The rows of A fall into a few groups, and each row is roughly a mix of its group's hidden directions.
A, 151 rows:
[[-23 -18 -14   8  34 -18  56  -7 -21   0]
 [-11  -2  23   2  31 -31  19  26  39  33]
 [-30 -14 -37 -10   9 -19 -33  13  44  -6]
 [  3  -7 -20 -25   9  16 -54 -32   3 -30]
 [ 16  -6  26  24 -32  32  10 -28  30 -30]
 [ 35  26 -32 -38 -29 -16   4 -14  22 -13]
 [-22  37  15 -11 -35  10  38  30  20   6]
 [-12  30  28  10  50 -10 -21 -12 -18  29]
 [ -6  -8  24  45   3  -9  40  -4   6 -42]
 [ 12  18  21  12 -34   0 -38  -6  37 -35]
 [ 19  -2 -20  -2 -34  42 -35   3 -29  24]
 [ 10 -15 -30   2 -21  -4  -5 -29   7 -61]
 [ 26  16  35  28 -25  28 -12  38 -17   9]
 [  0 -12  -3  39   0 -24 -36  -3  33 -40]
 [ -2  55  23 -39 -19  13 -21  11  -9  -7]
 [ 58  -6  17  24  -8   9 -11  18 -28 -25]
 [ -5 -14  11  -3 -12  43  -8 -37  27 -42]
 [ -7 -43  -9 -46   5  44   9   6   7  -6]
 [-35  54 -16 -21  -3 -29  12 -16  -4 -15]
 [ -3 -13  22  19 -30  34  52  11  10  18]
 [-30 -12  26  20 -34  -2   5 -28  31 -36]
 [-12  17 -44 -45 -22  -7 -34   0  -5 -13]
 [ 32  46   8 -43 -13  24 -10 -11  -1 -17]
 [-30  24  -9 -20  30 -52  21  -3  -7  15]
 [-31 -25  -7  -8 -16 -15 -37  43  16 -24]
 [ -2 -20  -7  33 -12 -37 -18 -18  51   7]
 [ 34  -4  32  18  10 -11  20 -28 -28  39]
 [-25   4 -47 -25 -32  32 -23   2  17   0]
 [-17 -10 -12 -18 -29 -13  33  10 -38  42]
 [ 10  -5   5  49  -9 -31 -14  43  18  19]
 [  6 -16 -23 -27   9  35 -24 -39   0 -36]
 [ 17  29 -16   0 -56  13  17 -11  30 -17]
 [ -6  32 -11 -23  -1 -59   5 -10 -24 -19]
 [-10  72   8   8 -13   0  21  13   5  -3]
 [-32  35   9  13  20  45  -3 -32  -9  14]
 [-67  22   0  14   2  -3  27 -19  -5   4]
 [ 43 -13   1 -34  -7  33  -8 -26 -32  12]
 [-11  30 -32   6 -27 -26  15  34  28  27]
 [-48  21  19  12  17   8   1  -8 -36  35]
 [ -4   4 -33  -3 -41  16  34  26  -5  37]
 [ 16 -42  -7  -2  44  -6 -40 -21  -4  12]
 [ 53  20 -19 -11 -24 -33 -20  12  -5 -18]
 [-46  24  41   9  -3  18 -16 -17 -19  24]
 [-32   5  20 -16  17  10  32 -44   5 -33]
 [-21 -41 -34   6  32 -15 -17   7  10  36]
 [  9  32   0 -23 -14 -22  45  18 -32  24]
 [ 28  10  39 -10 -27  46   2  15  12  24]
 [ 24  31  12  -9 -33  42  10 -29  21  17]
 [ 30  31 -35 -45  -9 -21 -13  -1  11 -17]
 [ -2 -40   5 -59  -6  29  -7  -1 -12  -9]
 [  9 -32  27 -42  27 -36  -7  -6  13  19]
 [ -2  10  -7 -11  14 -11 -30 -13  38 -57]
 [ 32  -3 -25  42  20   1  29  22  34  -2]
 [-12  38  46  -8 -39  -4  29  -2  11   2]
 [-34  31 -11 -10 -46   9  -4 -39   2  14]
 [-17   9  39 -29 -40  -5  16  -7 -36 -18]
 [-19 -48  -8  36  20  11 -23 -14  25 -20]
 [ -5  38 -49 -18  17 -15   3  29  11  24]
 [ 10  -3  44   3  -8 -24 -45  25 -29   4]
 [-14  21  29  14  49 -13 -20 -12  29 -25]
 [ -4 -44  41  -1  -6   3 -29 -13 -20  34]
 [  1  16 -17  34  14 -36   6  52  19   3]
 [-10 -36 -38  -3 -23   5  31  37  -8  23]
 [ -6 -13 -19  -3 -24  39  39  23 -11 -38]
 [ 23   0 -11 -31  -5  47 -16 -37 -18  22]
 [-18  36 -29  19  -4  39  28 -16   1  30]
 [  4  48   4  45 -35  13  19   8  -7  -7]
 [ 12  -7 -43  -3  36 -28 -26 -15  35  -4]
 [-19  34   9  11  12 -52 -19  13  18  30]
 [ 29  11  -9  -3  -7  -1 -11  45 -18  51]
 [-48   6 -20   0  30  44  19  -7  14  11]
 [  6  -9 -15 -25  42  24 -32 -28 -17  29]
 [ 27   8  12  -6  15 -55   3 -40  18  12]
 [-27  -7 -50  10  -3  34   6  29  -6 -27]
 [  1  16  -7 -52   2  13 -19  -2 -34  39]
 [ 39  34 -11 -40  12  18 -26  13 -17  16]
 [ -7 -26 -16  49  16  -3  38 -13  14 -28]
 [ -1  -9 -20  -2  70  -4  -4  -1 -24  16]
 [ 32 -46  30  27  20  20  -8  24  -5   6]
 [ 15   7 -14  18 -41  31  51  -9  -2 -13]
 [ 19 -36  32   7  18 -32 -22  41  -3  -9]
 [ -5 -46 -34 -12  17  15  21  31   0 -31]
 [ 13  49   3 -27   0  35  13   2 -37  15]
 [ -5  36  16   3 -39  39  -7 -37  12   8]
 [ 14 -19  24  36 -25  44   4  -9  18 -30]
 [ 29 -34  53   4  19 -15  -8 -15 -22   8]
 [ 11 -37 -36 -37 -37  19   2  18  -1   4]
 [ -8 -51 -24   8  35  -9 -24 -17  10  26]
 [ 26  29 -19 -13   1  44  31 -16 -32  10]
 [-11 -58  14 -41  27   9   7  -8  -2   1]
 [ -4 -31  30  16  36  45   4   1  24  17]
 [-39   6 -45  -1 -46 -18   2   3 -10 -11]
 [-17  39 -17  -5 -47 -18   5 -20   1 -34]
 [-50  -5  -9  29  19   9  27  25 -13  30]
 [ -2  40   7 -16 -30 -55 -11  11 -14   7]
 [  2  15 -17 -52  -9 -41  -8 -32  14  -1]
 [  5   8 -23 -31  22  -9  29  11 -45  33]
 [ 14  -6  15  -1  40   9  -2  32  29 -47]
 [ -1  31 -24 -26 -50  27  16  -1  -1 -23]
 [-36  25  58  -7  -8   4  11  -8  15  21]
 [ -1 -17 -27   9 -42  -8  37 -38  21   8]
 [-44 -16 -23  37  16 -25   5  16  31   9]
 [  2  -3   9  25 -18 -31 -27 -21  35  43]
 [ -3  49  29 -26 -14  19 -10   1  -5 -40]
 [ 25   7 -47 -38 -14 -14   0  -3 -39  -7]
 [-16  19  -8 -29  -5 -39 -38 -29  -8 -29]
 [ 15 -19 -23   0  37  29 -27 -23  13 -39]
 [-46  22  39   3  23 -38  -1   8 -10  -6]
 [ 35 -22  -8 -18 -11 -17 -44  35 -19  12]
 [ 28  25  30  10   2  34  38  27  13  19]
 [-57  22 -28  -1  11  -9  36 -15   6  -2]
 [ 24 -27 -49  -2 -12   0 -47   5 -11  -6]
 [-58 -20   6  36   8 -14  -7  12  22  15]
 [-11  30 -41 -39  30 -21  -7  23 -11  -1]
 [-32  23  22  18  -4 -47   9   2 -39  -2]
 [ 35  17 -48 -27 -30   5 -10  -1   5 -25]
 [  9   6 -23  47   5  12 -40  35 -21  -5]
 [ 19  37 -34  48 -12  13 -24  13   3  -1]
 [  4  46  13 -24 -36   8 -35 -15  20  13]
 [-22 -47  19  31  11   5 -16 -28   0  32]
 [ 22  15  11  35 -18 -28  38   2  16 -38]
 [ 31  -7 -44 -19 -39   3 -31  17 -14   0]
 [ 10  28   0   4  39   4 -20 -41  18 -38]
 [ 29 -13   9  34 -38  36  14 -30  -9   4]
 [  5 -53  24  24 -21   4   8  -7  40  -5]
 [  6 -18  36   4  36 -16  19 -29  28  32]
 [ 32  13  -5 -33 -25 -26  -9 -48 -11 -16]
 [ 13 -40  17  21  34   9  19  20  34 -25]
 [  4  24  41  47   9  -8   9 -20  11  32]
 [ 37  32  33  13  30 -16  18  -4 -23 -23]
 [-16  42  -3  -8 -43  27  14 -36  -3  -5]
 [ -5   9  28   0 -10  11 -59  14  19  33]
 [-10 -11  26  10 -13  27 -47  14  21  39]
 [  1  24 -39  31 -29  17   5   0 -25 -38]
 [ 14 -23  41 -10   7 -32  31 -39 -13  -9]
 [ 41 -56  -8  19   5 -18  21  13   3   8]
 [ -2   8   9 -34  -1 -19  -5 -67   7  12]
 [ -7 -19 -34   6  46 -30  19  10 -30  17]
 [ -4  41  16 -46  -3   2   9 -35  -6 -29]
 [-24  -2   9 -39  14  36  31 -38 -14  -4]
 [ 30  48 -10  -2 -35  -9 -17  34  13   5]
 [  3  14 -27  26  37 -48   5   7  31  -6]
 [-10 -50 -20  25   3  13  40   5  -4 -28]
 [ 11  -5 -60  19   0   9  -2  30  -3 -34]
 [ 44 -14  19 -12 -42   5 -29 -21  14  18]
 [-15  -6  25  52  21 -35  10  19 -24  -6]
 [ 40  -4  17  11  56  -2  22  16  -2 -17]
 [ 20   3 -17  17 -17  43 -19   9 -50  17]
 [-13   2  24  23  46 -33 -30 -14   6  25]
 [-21 -13  33 -55   9 -18   2 -16  15  25]
 [-13 -26  44  13  25 -33 -18  34  -8   0]]

Each list below has three rows that fit no group; the rest each fit one group, if only roughly. Name those rows in the order they come.
- j_627: [ 37 -14 -10  20 -28   0  38 -32  24 -18]
- j_715: [ -9 -21 -14  40   1  31  17   9 -36 -36]
- j_982: [ 29 -17  29  33   5 -14  28  35   0  30]
- j_385: [ 25  14  51  27 -14  25 -19  -7   3 -29]
- j_158: [ -9 -30 -43 -25 -18  23 -25 -16  32   4]
- j_548: [-33 -19  24  10 -44  -4 -33  14 -16  26]
- j_293: [ 27  -1  53  15  28   0 -27  21 -10 -22]
- j_188: [ 31 -19  35  52   6  15   3   1 -28  -1]
- j_898: [-32 -20  34  39   0   5  -4 -20  36 -21]
- j_279: [ 13  -6 -20 -29 -29  38  24 -21  18  35]
- j_53: [  4 -46  -6  13  19 -49 -14 -27 -14  10]
  j_982; j_279; j_53
- j_719: [-15  38 -24 -24  36  -9  18   8  12 -40]
- j_592: [ -5  -3 -17 -23  57  -7  -2  34 -30 -10]
- j_757: [-28   9  19  27  12 -22  44 -26 -28  18]
- j_922: [ 19  -4 -12   7  14 -37   7   2  29 -57]
- j_351: [ 42  46  -4 -10   4  10   2 -45   7 -11]
- j_897: [  4 -20 -30 -63   8   2   5 -19  18 -12]
- j_844: [  7 -23   0 -59 -31   0 -11  -3  11  31]
- j_466: [ 25 -12  -5  17  13  24 -55  26  15  23]
- j_516: [-25  26  36  13  39   2  -6  37  24  -9]
- j_852: [ -3   8  -6  11  10 -37   4  23  32 -55]
- j_766: [ 19 -21 -47 -31  -4  18  17   2 -37  18]
- j_462: [ -2  41 -47  31  -5 -24   4  25 -10   7]
- j_108: [-50 -16  21 -24  -9  14  11 -13 -12  43]
  j_844; j_516; j_462
- j_311: [ 21   2 -35  13  15 -31  22   7  30 -43]
- j_861: [ -1  19  44   2 -13  13  44   2   3 -41]
- j_629: [-31   3  10  -7 -44 -29  45 -11 -17   5]
- j_511: [ 25 -23  20  10  32 -51  24  10  18   4]
- j_799: [ -5 -16   6  45  -6  40 -25  -8  31 -26]
- j_849: [-31   1  -7  52  29 -34  -9   3 -20  -5]
- j_420: [  7  -9 -24 -48 -12 -35 -11 -14 -28 -29]
- j_685: [  5  -5  -6  25 -48 -46   9 -10 -30   5]
- j_22: [ 18 -38   7  22  14 -25  49 -18  20   5]
- j_701: [-24  -8 -39 -14 -28   6  37 -30  17 -22]
  j_861; j_799; j_701
- j_647: [  0  16  12  11  59 -29  -7  11 -10 -34]
- j_900: [-22 -44 -17   4  11  -1  38   3 -28  35]
- j_531: [ 13   5 -31  19 -29 -36 -17  39  25 -12]
- j_706: [  0  -6  -8 -65 -22  17  14 -28   8 -13]
- j_908: [-10  42 -18   0 -23  12 -13 -18  42 -33]
- j_221: [ -5  24  19 -36 -34 -35  34  -8  19  -6]
- j_252: [  8  13 -56 -30 -23  -1  13  36   8   0]
- j_654: [  4  13  16 -36  -5 -59 -25   9  15  -9]
- j_582: [  3  -3  28 -14 -15 -35 -48  11   8  37]
- j_146: [  7 -19 -38 -11  -4  25 -36   5  38 -29]
- j_44: [ -4  15  22 -23 -13  17  57  12 -33  11]
  j_531; j_146; j_44
- j_820: [-51 -19 -17  18  36   4 -26 -13  23  -4]
- j_333: [ 29   6  29 -61  19  17   1   0  13   0]
- j_17: [ -5  -1 -23  -9   5  61  -5 -41  -7  12]
- j_156: [ -7 -14 -15 -43  61   4  -8   4   1  12]
- j_288: [ -4  18  29 -45 -44  -5  23 -23   1   1]
- j_101: [ 46   6 -12  18 -13  47  16 -22 -17 -17]
- j_218: [ 13  26  45  13   4 -48 -11   9  -7  26]
- j_71: [-31  31  25 -14  31   5  44  20  11  -8]
- j_104: [  2  16  19  24  20  20  48 -38  10 -20]
- j_549: [-27 -16 -42 -20  -8  52  13   5 -11  -1]
- j_176: [ 33   1   3  35   7  22  11   8  35 -45]
- j_989: [  5 -37 -24  10   6  25  24   9  49 -21]
  j_333; j_156; j_71
- j_278: [ 40 -40  25  -3  26  21 -18   4 -12 -29]
- j_28: [ 38  37   4  -5 -39   0  34  20 -15  -9]
- j_89: [ 21   1  -2  44 -33  -6  47 -18  11   6]
- j_147: [ -9 -30 -43 -25  30 -26 -19  25   2  14]
- j_436: [ 13 -35  40  -8  28 -22  -8 -13  19 -36]
- j_656: [  1 -14   7  30 -46 -33  27  11  21  23]
- j_177: [-38  13 -15   7  10 -54  35  -7  -7   7]
- j_307: [  0  -5  -3 -13  51   5  39 -22  22 -32]
- j_617: [ 23 -15  19 -20 -18 -10 -45   4 -19  44]
- j_622: [ -1  -5  15  32 -51  -1  40  22  16   4]
  j_278; j_436; j_307
- j_257: [ 37 -10  -8  -1   3 -37 -24 -31  27  33]
- j_70: [-42  47  34   7  21   0  -2   1  27   1]
- j_391: [ -5   2 -41 -19  -4  36   1 -12 -52  -5]
- j_450: [ 32  15  32  26 -37   8 -14  16  28  25]
- j_567: [-18  16  30 -12  37  28 -34  20  20 -21]
- j_606: [ 44 -22 -19 -14  13 -22 -11 -10  13 -48]
- j_299: [ -6 -16  -2  -8  25  -9 -61  29 -22  12]
- j_626: [ 23 -25  37  18  17  14 -25  38  18 -24]
- j_175: [ 12 -30 -42  -6  -7  11  43   5 -37   9]
- j_35: [-10 -64 -17  -3  -3  -9  12  33  -5 -22]
- j_690: [ 41 -55 -19  -8  -1 -11 -12  18  22   8]
- j_988: [  4  36 -29  11  11 -53 -21 -21   7  12]
  j_70; j_391; j_450
- j_178: [  7  33  48   5  21  -6 -15 -36  26  10]
- j_324: [ 25  -8 -36  16 -22 -43  19  28 -20  11]
- j_68: [ 28 -28   3 -45 -23  16  24  -7 -14 -32]
- j_310: [-18   6 -26  -1  25  45 -14 -47   9   5]
- j_542: [ -2  16 -40 -11 -20 -34  27 -22  27 -27]
- j_660: [  2 -16 -15  10 -32  31 -44  31 -27  -2]
- j_3: [ 22 -13  -2 -60  12 -18 -11 -26 -10  25]
- j_302: [-33  -5  44  30 -27   9   8  -5  38  -4]
- j_748: [-35 -34   4  19  44  20  -9 -27 -17  11]
- j_67: [ -1  17  -5  12  13 -58 -35  23  -7  21]
- j_624: [ 29 -22 -19  45  -5  12 -44   9  11  15]
- j_949: [ 18  24  19  12 -59 -18   2  29   8  16]
  j_178; j_3; j_624
- j_633: [  0 -25   5  37  32 -16 -32  26 -33 -13]
- j_954: [ -1  -7 -23  55   0  12  10  25 -30  31]
- j_37: [-32   7 -43  -1 -28 -22 -40  -7  18  11]
- j_997: [-46  25 -33 -20  -2 -15  12 -22 -11  32]
- j_267: [-45 -15  -4  -9  24  -6 -24 -43   9 -29]
- j_232: [ 32  -7  47  41 -21   2   2 -11 -26  -3]
- j_901: [-41  -1  10 -58 -12 -16   9 -12 -17 -14]
- j_710: [ -2  -3 -25  13 -33  41   1 -43  29   6]
- j_33: [-17 -32 -18  -9 -24  37 -12  -3  48  -9]
- j_30: [-16   6  13 -35   5   6 -59  31  -9   6]
- j_826: [-34  25   6 -41  36 -32   0 -10 -11 -14]
  j_954; j_37; j_826
- j_61: [ 15 -14   0  45   0  12   0  16  57 -13]
- j_458: [ 33  22  27 -54   0  -2  -1 -31  -6   3]
- j_991: [  1  10 -29  50   0  47   8 -10  19  -6]
- j_190: [ 13 -20 -42 -24  18  39  12 -26 -15 -20]
- j_493: [  1 -46 -42  -2   2  15  25 -23 -19 -25]
- j_39: [-44  21 -16  -2 -34  31  22  32   3  -1]
- j_765: [-20  -6  -4 -20  -4 -15   8  71  -7 -10]
- j_224: [-15 -16  -7   2  17  60  27 -18 -28  -9]
- j_287: [-59   8  -8  15  -9  45   1   6  10  14]
- j_356: [ -2 -17  -1   7  58 -33  15 -19   2  29]
- j_691: [-16   9 -10 -35  49   7 -31 -31 -10 -10]
  j_61; j_458; j_356
